Each row is where one point has got to under a steady rotation. How many steps took it there?
The counts run from 0 to 977.
[-42,-29,-14,2,-4,23,2,14,0,61,-6,41,6,22,7,-7,-27,-37,-3,18,-44,-28,4,-16,-13,-12,-27,22,-7,-23,10,-16,-35,-23,4,-31,32,-21,27,-19,-7,-5,13,9,-24,-18,-5,44,1,-13] | 241
[2,-27,2,-11,-23,8,-6,-10,-44,32,-24,-10,40,24,24,-1,-31,-34,-8,-1,-26,21,8,-35,-9,48,-9,-12,-18,-27,3,-37,8,-33,22,-14,-14,-4,11,9,35,-26,10,-26,-9,18,48,-1,16,4] | 464
[-3,-12,9,-14,-8,-12,14,-2,-13,31,-32,13,21,33,5,-12,-19,-29,-1,21,-57,-22,-4,-28,21,3,0,18,-36,-5,-10,-10,11,4,44,-21,35,-35,14,29,26,-6,26,-21,10,17,39,14,51,-2] | 542
[-8,-20,12,1,19,34,-7,-9,4,60,9,38,-5,26,12,26,-7,-6,32,25,-39,-23,-5,7,-13,4,-43,48,-17,-23,9,5,-16,-24,-3,-26,43,-8,9,-9,14,5,-4,3,12,-2,26,51,5,8] | 252
[-10,2,10,7,-36,-17,20,19,1,44,-26,9,4,32,15,-3,-30,-18,6,3,-35,-32,15,-25,13,10,-28,16,-19,-24,1,-36,10,-3,48,5,-10,-33,45,45,15,-27,6,-11,-33,-1,11,22,17,-12] | 625
[8,-32,7,16,16,1,-22,-3,-13,29,-12,1,23,41,19,51,-34,2,-7,34,-16,-14,38,-6,2,32,-35,37,15,-38,18,-39,0,-18,17,16,5,-6,38,28,3,-25,-11,3,-11,-26,7,16,17,6] | 900
[13,-24,9,11,2,13,11,-2,-17,18,6,17,26,23,-3,5,-26,-3,25,-15,-58,-17,-15,-14,-1,28,-31,26,-14,-34,41,6,27,12,53,-6,24,9,-8,-16,16,26,15,-27,10,29,48,11,15,7] | 268
[-1,-28,9,4,-20,10,-13,-30,-44,43,-24,-3,30,32,28,7,-28,-32,-8,11,-26,16,7,-38,-9,45,-16,-9,-18,-25,-3,-34,13,-42,9,-15,-18,-12,9,10,34,-23,11,-9,0,15,39,-1,12,-2] | 463
[-24,-10,-23,15,-22,-13,1,-1,25,24,-7,-3,-4,15,15,7,-40,11,-16,-35,-29,-10,10,-31,-4,25,-40,21,-18,-6,26,-29,-25,-10,26,10,32,9,53,23,8,11,22,12,-24,-30,14,42,21,2] | 489
[-12,-31,8,12,-2,12,-18,-20,-30,54,-16,10,8,23,20,14,-4,-45,-5,23,-46,-39,9,-12,-19,36,-17,8,-18,-39,-12,-29,-14,-24,6,-14,-26,1,11,-7,31,-24,-23,3,-5,12,1,35,21,-2] | 180
[-3,-36,-14,11,-13,17,-20,-7,-30,47,-12,2,13,30,19,18,-19,-55,-6,34,-41,-35,-1,-2,-25,42,2,5,-27,-40,0,-15,1,8,4,3,-16,-28,0,-10,3,-25,-3,-14,-7,15,4,33,-37,19] | 442
[8,-6,21,-3,15,19,-26,13,-4,54,-5,2,17,34,26,24,-28,4,3,-4,-9,-28,25,3,-49,13,-26,45,-31,-32,5,-39,-29,-34,-5,-1,7,-9,45,-15,13,6,2,-22,-14,1,11,36,-6,3] | 775
[-9,-30,-31,15,-5,9,-20,-7,-19,54,-5,1,10,15,22,26,-25,-36,11,-5,-47,-9,-20,-19,-23,47,1,5,-26,-26,20,-15,-21,-29,-15,22,4,19,0,-13,15,13,17,-15,2,14,32,35,-42,-13] | 850
[16,-11,-18,15,6,-3,-14,14,-25,47,-24,1,24,21,21,31,-28,-55,16,50,-40,-31,15,-7,-11,21,12,27,-30,-31,4,-25,5,-5,15,5,-11,-27,7,16,16,-7,0,-25,1,17,24,17,-27,-9] | 703
[-14,-13,-14,4,26,25,-17,29,-5,39,-14,14,13,43,1,31,-35,-13,-9,34,-12,-12,38,-3,-18,3,-27,44,14,-36,26,-26,-20,-29,5,-14,32,-14,36,6,-14,6,22,-12,-14,-32,16,11,-7,5] | 233
[-17,-7,17,7,-11,-3,4,11,12,39,-21,25,10,19,15,25,-29,-15,5,14,-6,-23,25,-5,-30,14,-38,43,1,-4,4,-29,-1,4,43,-8,36,-33,53,19,15,-25,25,12,-40,-29,7,15,15,28] | 636
[-26,-27,-16,-26,5,27,6,5,-12,40,-10,33,-1,38,3,4,-18,-33,-9,39,-35,10,-1,-15,14,7,-22,22,-3,-18,10,7,-2,-23,2,-45,53,-28,2,11,-2,-12,30,-6,11,-16,45,22,25,24] | 398
[-37,-35,12,3,-10,-11,-4,12,11,34,-30,35,27,21,6,18,-28,-20,-5,5,-43,-31,16,-29,12,23,-22,1,18,-12,15,-46,-5,-18,34,7,23,5,44,11,5,-33,13,8,-37,-11,-13,11,27,-9] | 906
[2,-31,3,16,1,3,-21,15,2,34,-2,4,44,22,29,16,-45,-8,10,47,-40,-35,25,-2,5,2,-27,37,-41,-27,9,-35,-14,-14,3,-5,-12,-39,27,17,4,-17,-14,-13,-10,8,-4,31,0,-8] | 98
[-23,-48,0,8,-11,8,-22,14,-8,29,0,23,41,13,27,26,-60,-12,-8,-13,-19,4,16,-21,-24,31,-40,16,-1,-18,42,-39,0,-34,4,9,4,-4,36,-16,-5,-18,18,3,-28,5,13,0,-19,0] | 912
[-15,-42,-30,8,15,-20,-26,10,-16,9,-10,0,26,27,8,29,-45,-52,-48,26,-48,-21,15,-26,10,10,-4,30,-19,-23,28,-22,-1,-17,5,9,10,-25,14,10,-12,12,26,1,10,0,23,-1,22,-14] | 827
[-13,-24,-18,-19,-1,15,-25,-12,-13,18,-16,-5,-8,53,7,19,-13,-23,-47,21,-37,6,21,-30,23,40,-26,-5,-2,-45,8,-33,4,-37,7,-14,1,-2,16,35,9,-13,1,-9,11,-14,37,18,40,10] | 743
[21,-19,-24,8,-12,-13,8,18,-29,11,-8,-13,39,16,23,1,-56,-30,4,3,-37,5,4,-29,1,16,-8,34,-37,-24,31,-8,18,4,41,2,7,-31,10,20,11,13,36,-24,3,17,57,-4,5,3] | 548
[17,-36,-8,1,-2,9,-13,-34,-42,28,-4,-14,12,30,18,29,-20,-4,-8,-3,-21,27,8,-23,-15,64,-35,14,0,-33,17,-16,-3,-31,13,-8,11,26,9,4,23,0,2,5,7,-7,46,25,32,27] | 734
[-14,-27,-30,0,-15,2,18,-9,-9,36,11,17,-19,25,7,-8,-23,-24,-7,-11,-54,2,-23,-26,13,7,-36,31,-24,-19,21,18,-13,-12,17,-13,49,-3,9,5,-3,23,26,13,8,-13,44,49,31,-1] | 407
[-33,-60,-3,8,8,13,-11,19,-25,44,9,10,27,23,36,17,-31,-10,5,6,-18,5,4,-11,-5,17,-49,29,-16,-24,16,5,-35,-32,-17,-7,18,-6,25,4,3,-27,31,5,-20,-16,3,38,20,20] | 649
[-47,-22,-3,0,-3,-1,-13,-11,7,54,-27,36,-13,6,10,27,1,-53,-11,3,-60,-35,-5,-34,0,36,-7,-6,-2,-14,11,-22,-6,-33,2,1,8,21,14,1,30,-8,12,12,-1,7,25,22,11,-16] | 584
[-19,-10,-15,7,-17,-11,1,-9,20,32,-7,1,-12,21,8,7,-34,3,-22,-27,-30,-11,12,-22,-12,19,-44,29,-9,-12,19,-32,-27,-22,24,6,37,7,58,14,0,12,13,21,-23,-30,13,44,38,-2] | 490
[-14,-36,-17,4,-12,18,-12,21,0,35,-16,13,51,13,27,14,-55,-10,24,42,-16,3,16,-9,1,31,-17,8,-3,-10,25,-39,-16,-11,20,-10,26,-22,24,14,2,-36,11,-8,-33,-13,3,22,-28,27] | 642
[-40,-52,5,-5,-12,1,6,12,-12,48,-7,25,25,12,28,-3,-24,-26,2,2,-31,-8,2,-13,-9,8,-34,21,-12,-7,5,-13,-31,-25,11,-18,30,-16,39,1,3,-34,26,15,-31,-14,-10,42,32,15] | 647
[-8,-52,0,11,3,13,-15,0,-19,35,16,14,42,10,39,28,-50,6,22,-1,-20,20,3,-12,-13,24,-50,35,-7,-16,31,-11,-23,-41,-9,-4,20,6,21,-6,8,-9,18,9,-11,-2,23,28,0,8] | 651
[-18,-16,17,-6,22,47,-35,16,8,33,-3,25,21,31,9,26,-29,-2,5,20,-24,-30,19,8,-40,15,-31,34,-21,-23,26,-24,-1,-19,-1,-23,20,-26,13,-25,9,7,13,-23,2,6,21,11,-24,23] | 515
[-2,-26,-32,-8,9,3,-4,-6,-35,34,-14,-4,6,49,7,15,-27,-30,-25,27,-47,14,-10,-29,30,17,-3,13,-25,-33,5,0,-11,-35,-8,-3,23,-16,-1,27,-3,11,26,-24,28,-1,50,23,21,-18] | 139
[-29,-33,19,-24,0,31,-13,5,7,48,-1,43,-6,40,18,35,-17,-7,-5,7,-11,-2,8,1,-21,22,-43,33,2,-5,9,-15,-2,-31,-13,-9,42,-22,33,-2,-5,-29,25,4,-10,-13,26,28,-7,33] | 919
[15,-1,-39,-19,8,0,0,3,28,21,-10,-2,-9,20,-1,17,-17,-10,14,15,-58,-22,0,-6,21,23,1,29,-19,-21,30,-16,-9,8,41,-1,54,12,8,18,3,34,6,-21,12,1,44,48,23,16] | 415
[-3,0,-24,2,2,-5,-4,-22,24,35,-13,21,-28,29,1,29,-16,-31,-11,33,-62,-38,0,-17,27,7,-12,36,-27,-14,11,-19,-1,-12,17,-1,31,-17,11,29,2,29,-6,6,27,-7,35,45,21,-16] | 418
[3,4,2,9,23,-12,1,6,-10,47,-30,7,-10,38,-3,35,7,-37,5,29,-44,-60,10,-7,-16,17,8,43,-22,-27,-9,-11,-14,15,32,10,30,-14,22,19,16,14,14,-22,0,-7,10,30,21,0] | 699
[-21,-35,19,-15,17,13,1,1,11,42,-8,38,13,21,11,28,-13,10,26,1,-36,-5,-3,-14,8,21,-32,26,9,-2,22,-9,-20,-32,21,-15,69,25,28,-1,15,-6,26,6,-5,-11,19,31,42,13] | 656
[-19,0,-2,4,-4,3,-9,0,22,40,-32,25,-16,18,5,33,-5,-44,5,17,-47,-68,5,-3,-27,37,10,14,-20,-5,11,-24,10,28,42,5,27,-17,13,3,21,-5,11,-12,-13,7,11,28,-20,26] | 437
[-30,-9,3,12,2,5,-13,-8,9,43,-36,23,-15,30,-3,29,2,-46,-12,28,-47,-72,6,-10,-27,38,6,9,-17,-14,1,-22,-1,27,32,1,23,-17,15,-2,21,-7,13,-9,-9,-6,0,28,-7,23] | 438
